In the rows, 128 means zero.
Each path below is one point turned by a fixed rotation once a step. After each direction that follows a path, write how fast that rotation turns it, in degrees a step (0 if it stays still).
Each turn is a multiple of 5 degrees from 10 to 175, or 0.
Each row of a path follows its step; steps can be skipped.
Rotation 1:
step 4: [131 129 119 131 142 128 146 133 125 131 143 124 130 111 120 111 123 126
 119 129 124 124 113 129 132 135 124 127 132 136 123 123 128 133 120 135
 132 131 138 142 144 127 111]
step 5: [124 110 133 122 120 119 134 121 125 127 119 135 124 128 139 117 126 113
 119 118 133 127 120 142 125 127 124 121 136 136 127 136 132 128 115 126
 136 136 135 139 126 151 135]
step 6: [126 123 117 121 132 123 127 133 130 127 126 141 120 129 126 121 139 133
 126 137 140 134 128 136 147 125 125 118 123 125 120 129 132 131 121 125
 136 139 124 112 123 121 155]
step 11: [121 130 111 129 125 119 126 133 115 121 138 144 125 130 119 121 119 117
 144 131 124 118 141 141 131 139 121 140 136 122 120 121 129 138 130 117
 125 136 122 129 131 133 135]
step 12: [132 138 124 127 117 118 143 130 126 125 128 124 121 140 153 123 121 130
 137 136 128 134 139 128 128 110 137 134 128 132 127 124 115 140 130 112
 138 129 133 128 124 126 128]
step 16: [140 130 123 123 136 132 131 124 123 134 113 146 133 137 126 127 115 121
 119 131 135 130 138 133 128 134 124 132 136 128 106 129 126 135 130 128
 146 125 133 120 141 134 117]
step 18: [121 137 128 134 131 126 125 147 142 125 132 139 134 118 123 124 139 136
 131 138 141 129 129 135 130 124 143 142 131 125 133 128 124 121 118 120
 132 125 112 131 119 115 119]
step 25: [117 118 127 123 138 131 129 128 131 139 124 131 127 111 119 124 130 116
 128 139 138 114 113 128 135 123 120 129 128 135 139 151 133 125 121 124
 133 139 128 130 136 136 141]
step 27: [132 137 110 134 134 122 132 130 123 116 134 132 122 136 135 118 133 118
 141 124 127 134 130 129 129 109 121 134 123 127 122 123 128 142 127 122
 134 138 147 112 131 120 119]
[130 130 125 132 128 124 127 130 129 128 127 126 131 127 129 126 132 128
 123 127 127 128 126 129 127 132 126 123 130 126 127 132 129 127 121 131
 131 127 128 129 125 126 129] | 20
[125 126 127 129 131 130 130 125 127 125 128 128 135 132 128 128 124 124
 123 129 131 129 128 128 132 128 126 130 128 127 127 129 132 130 125 129
 123 130 129 130 130 130 132] | 70
[130 133 129 130 126 128 131 127 130 125 129 133 128 128 129 126 131 130
 129 133 125 132 131 126 132 127 132 124 129 129 132 125 130 128 130 131
 126 129 127 130 128 130 132] | 125
[126 131 124 131 129 128 125 126 128 130 127 128 131 133 128 129 135 126
 132 126 129 128 127 129 126 128 131 131 130 124 130 128 125 126 128 126
 126 126 129 129 134 128 128] | 40
[127 128 132 130 131 129 128 124 126 123 129 127 127 128 127 127 130 135
 127 130 126 124 128 124 127 126 128 133 127 131 129 127 127 125 121 127
 128 126 128 131 128 125 127] | 70
[129 128 126 129 129 125 133 134 126 123 125 127 125 131 128 126 128 130
 126 128 134 126 129 129 124 128 126 128 128 126 129 125 130 123 131 128
 128 124 128 127 128 130 131] | 65
[126 126 128 131 131 129 130 129 124 130 132 130 131 129 123 127 130 130
 130 128 128 127 125 130 131 127 125 129 128 127 132 125 127 129 129 133
 130 129 131 123 123 125 129] | 155
Rotation 2:
step 0: [128 105 119 112 125 126 128 118 124 126 124 125 138 121 136 142 135 121
 121 123 139 124 133 138 122 123 134 112 121 140 130 132 132 129 126 120
 126 126 127 121 121 132 141]
step 3: [121 122 125 135 137 115 129 131 135 118 125 128 123 122 134 120 116 115
 108 131 113 121 122 116 124 115 128 110 128 129 130 133 122 122 128 131
 121 118 121 129 130 127 136]
step 4: [130 126 120 129 128 127 139 125 135 119 134 125 119 128 122 119 109 129
 129 120 136 129 135 124 131 139 133 128 123 126 131 129 129 137 139 154
 126 132 126 128 109 138 117]
step 14: [122 128 145 121 114 131 132 129 117 125 133 132 131 139 121 129 128 129
 132 132 119 128 128 140 124 137 135 133 112 133 124 138 135 132 140 144
 124 127 139 123 132 112 139]
step 17: [123 122 131 140 133 133 140 131 125 125 136 131 132 128 149 132 128 138
 129 127 123 124 113 119 123 139 130 134 121 124 142 133 134 129 133 138
 146 130 125 146 130 117 121]
step 20: [137 129 136 128 119 112 123 131 124 113 132 130 122 148 119 144 132 134
 142 130 124 121 131 133 132 127 124 131 124 135 130 115 134 128 136 132
 144 123 129 139 122 123 135]
step 21: [119 136 145 127 128 123 128 133 126 136 131 131 135 122 141 133 126 122
 121 125 112 125 135 132 127 122 127 124 124 152 118 130 118 133 136 122
 124 113 135 117 122 123 127]
step 25: [129 128 115 127 124 127 124 131 133 133 124 122 134 113 132 146 132 135
 122 131 142 129 135 129 129 130 149 132 132 116 117 128 119 137 124 133
 136 143 133 121 118 128 119]
step 29: [124 123 121 141 134 126 120 132 143 127 128 113 135 136 127 116 125 138
 116 131 126 123 123 124 118 139 130 131 125 143 143 129 134 125 133 142
 130 123 119 112 132 129 136]
[129 124 129 128 125 129 128 131 128 132 125 129 130 130 131 126 127 129
 127 130 134 129 131 130 127 130 127 127 127 132 132 127 131 130 130 129
 128 131 128 123 121 128 126] | 175
[131 133 128 128 123 134 126 126 125 129 128 128 129 125 127 132 127 126
 124 126 127 128 130 128 130 128 131 129 126 128 126 127 131 126 133 129
 129 129 125 128 126 135 130] | 155
[126 129 129 123 127 126 126 131 128 124 130 127 128 127 130 125 130 131
 128 127 129 130 130 129 130 127 126 121 128 127 123 128 126 128 133 128
 131 127 121 130 128 127 124] | 20
[125 129 126 131 128 129 126 127 122 124 123 125 131 127 127 130 131 129
 128 130 130 129 127 132 124 128 127 132 129 127 125 131 127 130 127 128
 123 131 124 125 130 127 127] | 25
[128 131 127 127 126 130 127 125 131 130 130 128 119 129 129 128 129 130
 130 132 131 128 127 129 128 131 129 131 130 128 126 128 125 126 125 134
 131 131 127 125 127 128 127] | 120
[129 129 132 132 125 127 123 129 128 132 128 127 131 128 132 132 128 132
 131 127 125 130 127 126 128 127 128 128 130 129 123 128 133 130 127 132
 129 126 131 130 130 126 126] | 10
[129 129 123 129 126 128 121 130 132 129 126 129 131 127 125 128 128 128
 125 134 129 127 128 127 133 127 130 125 131 128 132 132 129 126 125 127
 128 125 126 127 129 126 128] | 110
